In the data rows, the value 128 means zero.
Here are some numbered points:
101 94 143 233 92 207 110 161 74 136 85 171 116 169 212 178 161 0
140 140 97 142 157 93 145 111 101 108 155 156 135 106 118 132 119 1
116 139 175 67 140 137 115 124 193 164 107 100 117 99 128 94 133 2
143 175 106 132 114 137 118 135 122 16 99 165 149 108 165 95 139 3
113 154 146 117 139 110 164 100 75 132 150 113 118 98 133 125 133 4
97 114 159 145 136 155 140 136 122 180 124 103 113 124 135 162 125 5
108 85 196 134 85 174 118 160 189 235 104 116 94 145 165 106 107 6
155 147 74 140 134 106 121 129 167 45 127 167 141 121 131 112 136 7
102 114 166 125 107 172 110 87 211 167 42 137 114 134 201 74 128 8
106 176 156 146 101 167 97 137 80 71 101 165 100 104 170 97 171 9
155 78 121 84 155 122 137 198 86 194 167 42 163 141 42 194 113 10
133 113 112 139 122 110 125 135 159 105 148 121 147 133 115 125 111 11
124 58 159 173 128 147 118 185 144 160 127 55 148 153 118 163 99 12
119 133 127 141 149 101 120 165 46 45 169 69 143 116 72 151 127 13
142 127 120 152 150 115 124 110 70 103 126 118 121 128 114 167 130 14
120 164 111 142 113 125 131 152 101 69 111 141 117 126 148 112 155 15
121 126 128 172 122 168 114 141 99 115 115 136 140 130 145 117 149 16
98 107 209 140 59 184 120 100 252 209 49 135 99 171 209 66 99 17
94 110 158 159 104 137 121 175 100 105 105 98 124 156 151 161 132 18
183 105 56 112 156 102 129 176 46 45 179 106 128 116 64 173 132 19
103 116 156 126 133 130 122 162 96 98 133 87 144 113 93 165 89 20
83 161 157 139 117 131 153 104 187 116 88 129 115 129 139 94 118 21
98 199 163 118 195 110 146 94 0 13 151 88 161 59 87 156 146 22
152 55 108 162 149 114 129 106 157 181 118 100 127 188 92 143 115 23
167 107 72 158 104 100 137 170 89 138 188 143 111 152 96 200 115 24
157 62 107 97 160 91 119 145 121 168 160 46 166 141 57 166 106 25
177 148 91 151 122 137 129 142 145 116 149 188 110 136 168 112 131 26
124 162 130 152 121 162 137 125 67 124 131 142 128 103 155 137 149 27
117 148 148 72 140 86 149 138 158 127 161 107 136 112 68 106 105 28
New points follow, each followed by the numbers of its three nearest points above by angle, seen from the average point of the numbered points, nearest first.
134 113 128 144 111 146 106 133 147 173 115 145 94 134 159 134 129 6 17 8
106 100 145 163 153 169 112 146 65 139 115 125 151 145 133 153 128 0 16 18
131 132 126 168 109 122 121 163 93 80 127 111 138 117 115 154 147 13 19 15
129 105 129 165 138 147 136 118 116 192 138 134 90 135 125 166 137 5 23 6
124 160 135 85 130 128 87 153 163 66 118 130 133 105 115 102 142 3 7 2
119 154 133 146 121 125 144 120 96 107 149 103 122 130 131 113 119 4 22 27
152 187 109 35 170 47 144 94 82 40 170 89 143 59 53 116 129 22 28 13
91 141 146 152 177 99 134 97 44 62 141 100 152 111 93 149 131 22 13 14
143 76 94 152 121 137 128 140 179 173 107 131 114 169 119 155 114 23 6 12
114 126 162 98 168 132 125 139 103 188 154 93 136 103 95 163 104 10 5 25
154 123 132 127 182 119 133 99 55 132 154 108 142 120 103 168 144 14 22 4
128 111 146 148 122 140 138 160 68 115 121 108 130 142 121 157 127 18 13 20
133 140 128 109 136 100 104 129 115 120 139 80 139 149 99 139 104 25 28 10
115 160 155 153 104 156 128 165 19 106 127 132 90 92 135 160 154 27 9 22
98 97 143 165 116 137 149 150 145 158 101 130 123 166 135 149 119 6 17 5
108 148 123 96 166 110 165 99 31 68 162 105 142 80 73 134 145 22 13 4
122 142 126 106 140 124 98 124 116 122 136 113 142 111 106 109 131 28 2 22
127 166 128 64 116 120 115 141 135 112 141 84 127 120 100 98 109 28 2 25
160 127 65 144 146 102 152 85 119 125 134 152 129 119 123 129 108 1 7 26
124 118 116 134 146 119 164 98 136 176 137 143 108 134 116 133 116 23 5 1
107 119 150 157 124 157 130 145 114 151 110 145 130 146 133 145 123 0 5 6
147 88 104 137 87 148 128 127 179 212 141 153 106 171 150 130 133 6 17 23
114 88 135 152 122 117 123 135 145 107 125 86 144 148 111 141 119 12 23 11
120 84 128 118 138 132 142 97 171 222 136 124 139 130 113 149 101 23 5 6
118 154 127 160 139 143 140 113 77 135 109 159 113 113 135 156 154 27 14 9
128 91 105 164 143 116 163 97 133 205 114 113 153 151 111 141 110 23 25 5
133 95 149 101 131 129 91 194 171 98 110 49 166 155 96 100 109 12 25 11
140 195 116 91 183 72 157 74 85 79 150 152 123 89 123 107 123 1 4 22
127 144 153 95 71 140 85 143 220 76 84 143 141 116 175 63 129 8 21 17
187 110 56 111 153 90 165 93 132 219 199 155 102 146 74 162 119 24 23 1
122 123 162 89 91 118 117 167 163 102 128 90 135 121 122 94 135 2 28 21
119 154 125 138 162 110 155 116 56 102 161 128 127 113 107 162 144 22 14 4
112 110 165 116 105 118 120 163 176 165 111 105 138 146 137 138 107 6 17 2
155 117 123 124 142 95 149 135 130 98 165 91 140 140 89 138 110 25 11 28
130 174 134 70 126 99 126 124 145 102 130 116 142 100 110 98 131 28 2 7
124 95 143 162 116 152 99 195 91 91 138 95 151 154 125 154 140 18 12 13
179 155 92 115 119 138 108 201 79 63 149 150 135 129 108 155 159 19 15 13
142 80 113 159 151 150 145 136 35 185 151 112 129 145 82 177 131 10 24 14
121 121 167 128 145 102 125 129 116 108 130 71 146 116 119 101 120 28 13 22
88 197 182 151 70 230 83 126 125 92 44 204 96 87 255 69 181 9 16 8
145 174 58 97 145 98 135 70 122 118 176 193 116 98 131 100 126 1 26 7
134 114 99 131 217 102 182 48 89 164 159 140 144 104 80 169 109 1 14 4
107 160 137 96 120 134 114 63 173 128 75 165 115 118 172 79 139 8 21 17
149 131 102 97 116 159 105 106 174 219 111 168 131 128 145 123 153 8 6 17
111 145 151 157 86 135 105 170 116 99 116 137 123 112 145 129 144 9 15 18
107 184 145 155 165 143 97 97 39 0 115 143 141 88 153 118 150 22 3 9
146 91 128 140 93 144 104 182 169 95 91 131 133 169 155 110 131 17 8 6
164 93 98 159 118 146 133 127 159 182 130 127 137 165 139 158 115 23 6 12
143 142 88 111 181 86 158 16 163 130 140 153 159 113 95 101 106 1 28 11
115 159 142 140 124 162 104 114 116 111 95 160 123 82 176 128 150 9 27 3
147 149 132 90 107 127 116 106 206 137 103 159 123 140 164 79 147 8 17 2
120 138 142 111 108 124 146 123 99 159 153 142 92 119 149 140 133 4 27 5
117 127 157 89 155 139 142 111 155 183 114 74 125 104 101 123 110 2 28 5
104 120 182 154 106 141 104 168 148 85 113 106 147 149 139 136 137 18 12 17
123 105 148 168 75 162 86 189 173 156 111 122 111 172 175 142 124 6 17 0
124 131 166 64 116 86 116 142 149 55 124 74 153 131 78 100 96 28 20 11
132 140 141 88 102 146 111 158 152 146 135 117 115 113 116 137 115 2 28 6
154 111 117 97 143 117 122 160 68 123 169 55 139 135 62 175 130 10 25 19
